First come named moves, each a turn or a mirror, each shown by rows before and after it. For each pair of rows after them, which moves, in which order, take the first row to the second? The first pair is done for you.
S:
[ -3  -7  16   6   5  -2 -23  -2] -> [  8  -6  14   6   5  -4 -23  -5]
[-45  28 -10   5 -11   3 -12  25] -> [ 26  31 -37  -2 -15  -9 -19  -7]
[ 66  28 -34  12  -4 -11  64 -19] -> [-56  22  10  23   7   8  74  33]
Z:
[-34   1 -19  31 -16  -1 -27   9] -> [ 41   1 -27   0   4   1  29 -18]
[  6  -3 -10 -20  12  -3  12  -7] -> [-19 -13   3 -15   4  -6 -12   2]
[-14  19   8   3 -15   5  -7   1] -> [ 12  21   6  -5 -10   6  14  -8]
[-20  13 -31   6   6   7   0   7] -> [ 20 -15  -1 -26  17  -2  18  -4]
Q:
[ -9 -16  26 -14  15  13  52  14] -> [-32 -10  21  -1  11  17  46  22]
[-40  31 -34   4  25  22  33   6] -> [ 27   3  -9 -33  33  12  49 -18]
[ -3 -16  25  -6   6  -2  -4   5] -> [-22   6  -3  14   3   8  -2  13]
B:
[-22 -11  23   0   3   7 -20  14] -> [-24   9  -9  16  -3  10 -24  13]
[  8  -3   2  16 -24  -4 -30  26] -> [ 18  18 -26  19 -19   5  -6  21]
[ 0 -9 15  0  5 -3  0 -5] -> [ -5  -8   6   7  -1  -6 -15  -3]
[  8  10 -11  -6   4   4  19  -3] -> [  5  -6  12 -14   6   1  16  -2]
V:
[-60  -6  13  31   4  29   6  27] -> [-42 -30  30  27 -10   9 -42  21]
[ 22 -37  48 -30  10  -9   6  -5] -> [ -4  -7  26 -21  23  12  59   6]
[  1   9 -22  -9 -44   6  -5   0] -> [ 12  -1 -15 -16 -44   2  -8  -5]

Each pair is two moves apart.
[-19   0 -32  24  -3   2 -39  -6] -> [ -6 -15 -16  15  -5  -4 -50  -9]	V, Q
[ 34 -33  32  -9  16  -1   9 -25] -> [ 44 -21   0  11   1 -10 -30 -32]	Q, S
[  2  27 -36  23  -7   6   1   2] -> [ -5 -25  33  -4  -7 -11 -26   8]	Q, Q
[ 22  24   8  19 -18 -15 -20   2] -> [ -6  39   0  25 -11  -2   1  14]	S, B
[ 16 -10 -16  12 -23 -20 -29 -14] -> [-45  -2  -6  17  -9   1   4  13]	B, S
[  7  18 -27  16  -5   1  14   3] -> [-22   0   1  20 -13  -5 -15  15]	Z, Z
[-10  36   1 -30   4 -11  29  -4] -> [ 19  20  10 -39  -3 -26   6 -16]	Z, S
[ 12  18 -17 -17  21   7  58 -13] -> [-50  32 -30  19   5  10  15   7]	Z, Z
[15 -2 -5 -1 -2 -3 23 14] -> [ -2   3 -13  16 -15  -6  -6  17]	V, V
[-17  22 -86  32 -17   0 -32 -11] -> [-46  19 -43  -1  24  25  70  12]	B, S
[ 11 -23  24   3   8  -1 -16   7] -> [ 19  10 -25  21  10  10   4   0]	Q, Q
[ 21 -12 -40  -9  -5  -5 -38 -22] -> [ 24   4 -51 -13   9   6   7 -22]	B, V
[-24   9  11  11   5 -11  13  23] -> [ 28   6  -2   8  -6 -23 -15   1]	V, S
[ -4   6 -22  -5   1  11 -14  10] -> [ 12   5 -22 -11   0  10  -9   2]	V, B
[ -3 -26   4  12  -5 -21 -32  -7] -> [  3   9 -40  21   6  -3  18  -8]	Q, B
[-28  16 -14  -4  12  13   8   0] -> [ -3  -9   7 -11   2  -7 -35 -10]	V, V
[ -5  10 -36  11  -5  25  13   7] -> [ 32 -12 -25  -3 -13   9 -15  -8]	V, Q
[-32   6   8  -3   5  15  32  15] -> [  1  -9  20 -20   9   9  40   4]	Q, Q
[ -2 -11  13  -4  -4 -14   0   0] -> [-14  -2   1   6  -8 -13  -7   5]	S, Q
[-60  -8  24  -2  -7   7  -7  28] -> [ 23  31 -48   0  -1  12  36  -7]	B, Q
[ 35  10 -53  23 -20   1 -57  -2] -> [-29  38 -57  29   5  34  14  25]	S, B
[ -2  11 -16  -5 -14  13  12  11] -> [ 11 -12  10 -18 -15   4  -3   7]	Q, B
[-28   0   3   6  -4  -5 -49  15] -> [ 45  -3   2 -30  17  -2  11 -11]	B, Z
[  5  -1   9 -19  14   8  42   3] -> [ 33  -7   8 -19   9  -3  19  -9]	Q, S
[-32  -6  21  27 -10  -8 -19   6] -> [ 19  -4  20  -1  13  -2  44 -13]	Z, B
[-24   1   0   9  -9  -7 -17  10] -> [ -8  11 -10  -2   4   4  27   5]	B, B
[-55  51 -27  29 -12   1   0  18] -> [ 37  37 -43  17 -27 -24 -34 -20]	S, V
[-50  17 -32  19  -3  15   5  19] -> [-37 -11  16 -20  16  15  43  18]	B, B
[  1  26  31 -25  37  10  44   7] -> [-50  33  29   1  25  11   4  28]	Q, V
[-20  11  18  -7  -8 -21 -34  14] -> [  1  21  -3  -2 -12 -23 -41   4]	S, Q
[-21  22   6   7  -8   2  32   8] -> [ 20   2  24 -14  -8 -12  29  -8]	S, B
[  5   5  -2  -4   1 -14 -41  10] -> [ 20  27 -27  -7  12  -3  -1   4]	Q, B
[ 27 -17  18 -26  12  -2  -4   4] -> [-13  -8  12  -1  -2  -1 -38  17]	S, B
[  2 -12 -13   8 -13 -14 -80  -6] -> [-23   1 -22  21 -11  -3 -74   4]	V, Z
[ -4  45 -52  45 -23   8  -7  -9] -> [-39 -10  26  25 -30 -11 -59   7]	Z, Z
[ -6 -24  21 -23   9   0  -4 -13] -> [ -6  -9   9 -19  18   9  27 -13]	S, V
[  2 -38   1 -22 -24 -16 -25 -16] -> [-17   5 -52   7 -23   4  -1 -10]	S, Z
[-24 -17  39  -7   6  -4  -5  12] -> [  1 -22  30  -3  -6 -16 -32   3]	B, V
[ 10  -8  23 -23  -5  -6 -15   2] -> [-24   6  20 -13   2   7   7  16]	V, Q
[15 -5 22 -9  5 -1 21 -2] -> [ 31   1   7  -2  -4  -7   0 -12]	Q, S
[ -6 -24  23 -17  15  -5  16  -3] -> [ -6  16 -35  16   4   2   7  -8]	B, Z
[ 45  28 -10 -14  19   3  35  -2] -> [-35   4  42 -12  18   4  14  32]	S, B
[ 17  12 -31   0  -2  11   6  -3] -> [ -9  -7   6 -19   9  15  26  12]	B, S
[ 24 -16  17 -29   9  -6 -14  -8] -> [ 15  11 -26   0  -5  -3 -34 -10]	B, B
[-50  -7  32   8 -15  -6 -17  14] -> [ 36  15 -11 -11   3   2  50 -20]	B, Z
[ 17 -18  17 -14  -3  -9 -13   1] -> [  5  18 -28  11  -4   3  -2   3]	Q, Q
[ 14 -33  26 -24   2   0   9 -13] -> [-14  19 -32  15  -3  18  19  -6]	Q, Q
[ -4  37 -31  29  -2  18  39  19] -> [-14  11  18   3  13  19  62  25]	Z, V
[  8  22 -39  22 -16  -1 -25  -2] -> [ 45   4 -11 -14   7   4  30 -13]	S, Z
[ 48  -7  29 -25   3 -12  15 -13] -> [ 45  -7  18  -9 -14 -22 -29 -15]	Q, S
[  7   4 -10   4 -19   1 -25  -7] -> [-25  11  -5   5  -9  12   2   8]	B, S
[  3  20 -21  42 -22  -3 -26  -4] -> [ 42 -17  35  -9  -1  -9  13 -13]	B, Q
[ 19  12  -5 -11  19  -1  40 -12] -> [-27   2  23  -9  19   2  34   5]	Q, V
[-12 -14  25 -14   7   3  20  29] -> [ 29 -23  19 -16  -6 -14 -15  11]	S, B
[-28  -2  16   6  -3  -6  -7  13] -> [  3  -1  16 -11  10  -2  31   4]	Z, B
[ 27  -2   9  -5  11   1  27 -16] -> [ -1 -16  37  -8   9  -1  17  -3]	V, Z
[ 21 -21  13  -4   0   0 -16   0] -> [ 20  -4 -14  13  -7   2 -21  -3]	B, Z
[-31  -8  16   4  14   3  31  -2] -> [-10   1   2   3  16   4  42 -12]	Z, Q
[  3  -2  -5 -18  -2  13  32   5] -> [-27   5 -13   2 -13  13   5  16]	B, Z
[ 23  15 -39  -6  18  -8  47  -7] -> [ -5 -35  21  -9  -5 -37 -42   5]	Q, B
[-31 -32   8 -10 -10 -13 -47  29] -> [ 38 -41  14 -44   7 -15   1   6]	Z, Z
[-40  37 -30  28  -6  29  22  27] -> [-18 -37  58 -16 -11  -5 -24  25]	Q, Z
[ -7  28 -22  12   2   5  22  -1] -> [ 12   7   4 -12  12   1  40  -3]	B, S
[ 19  14 -11  -2   6   3  11 -18] -> [-14  18 -15  14  -1   3 -12  -6]	Z, Z
[ 31  -3 -17  -5 -20   8 -27 -19] -> [ -8  -2 -14   7 -24  11 -40  -4]	Q, Q
[-23  17 -13   1  -6   9 -19   5] -> [-16  16 -18   2  -8   6 -24   2]	B, V
[  0  -7  -6  20 -27 -13 -42  -2] -> [-36  19 -21  29 -17   7  -1  13]	B, S
[-30  16 -28  30 -22   9   1  -1] -> [ 17  16 -36  15 -15   8  27 -19]	Q, V
[ 21  18 -21   0 -12  18  21   0] -> [ 12 -16  19  -7 -23  -1 -25   4]	Q, B
[ 27  -5 -17   3  -9  -5 -27   0] -> [-33   1   1   5   3  12  -1  26]	B, S
[-36   8 -11  35 -16  -7 -60  16] -> [ 34  39 -56  22   3   6  15 -12]	Z, V
[ 35  -6  18 -16  14 -22  17  -9] -> [ -2  33 -32  26   2 -12  -3   1]	Z, Q
[ -3  22 -17   5 -13  -3  -7  -6] -> [ -1   2   9  -4 -15 -13 -24  -5]	Q, Z
[-34  -9  11 -19  10   2  37  37] -> [ -1  13 -27 -13  10   6  53  22]	V, Z
[ -8  17 -25  13   2  10  18  -1] -> [ 8  1 -2 -8 11  9 36 -7]	B, S
[ -7  -9  17  -8 -10 -12 -21   1] -> [ 23   7  -6 -13  -1  -3  13 -11]	Q, Z
[-64   1  -8  30 -12  10 -13  22] -> [-37  -5 -17  35 -27  -2 -47  11]	B, V
[-21 -12  12  11  -8  -6 -19   6] -> [ 31  -4  -6   0  -3  -6   7 -13]	Q, Q
[-69  -2  38   9   1   2 -23  19] -> [-14  49 -33  12  18  23  50  -2]	Z, S
[  2   1 -24  19 -21 -15 -48  -9] -> [ 46   7 -32  -3  -1  -7  14 -23]	Z, V
[ 18  -2 -16  -5   2  -7  -3 -11] -> [ 17 -11  -2 -10   3  -9  -5  -9]	B, B
[  6 -17  35 -10  13  -9 -46  22] -> [ -4  41 -31  17  24  18  11  22]	Q, B
[-14 -11  24 -12   1  10 -12   0] -> [  3 -12  17 -11  -6   4 -26  -6]	B, V
[ 12  -8  34 -21  11   5 -12  29] -> [-16  25  -6   4  12  21   2  37]	Q, B
[-48  16 -13  25  -9   6 -23  18] -> [ 45  21 -34  -2   4   1  21 -18]	S, B
[-35  28 -24  19 -10   6 -12  11] -> [-41  18   0   2   5  14  23  16]	Q, S
[ 56  11 -30  -2   6   3  -7 -23] -> [-40 -14  36 -11  23  16  15  21]	B, S
[ 39  -3  -7 -10  17   9  44 -16] -> [-52 -17  21  16   0   7 -13  18]	B, Q
[ 22   4 -12  -7  -3   1 -18  -9] -> [ -3  18 -24   0   4  13   7   2]	S, Q
[ 11   6   8 -20  10  22  18  -1] -> [-20  18 -10   4  -1  23 -10   7]	B, Z
[-8  8  7 13  6  6 16  1] -> [ 9 -6 19  3  4 -3  7 -7]	S, Q
[ -7 -38  35 -28   0  -4   0  -8] -> [ 26  -5 -13 -21   7   9  41 -22]	Z, Z
[ -1 -19  31 -13   2  16  27  -6] -> [-35   5   3  17  -5  26  14   5]	Z, B
[ 34  -3   6 -22  14 -15  -9 -16] -> [ 16  -6   9 -11   5 -21 -38 -11]	Q, S
[-24  26 -17   6   8  10  19  15] -> [ 21   6   4 -21  15   1  33   1]	S, B
[ -7  -1 -23  -8  -2   2  21   6] -> [ -4   0 -30   0 -10  -3  -2   3]	V, S
[ 18  -4  -7 -20  12   0  12  -7] -> [-26  -8   1  -5   4  -2 -15   9]	B, Q
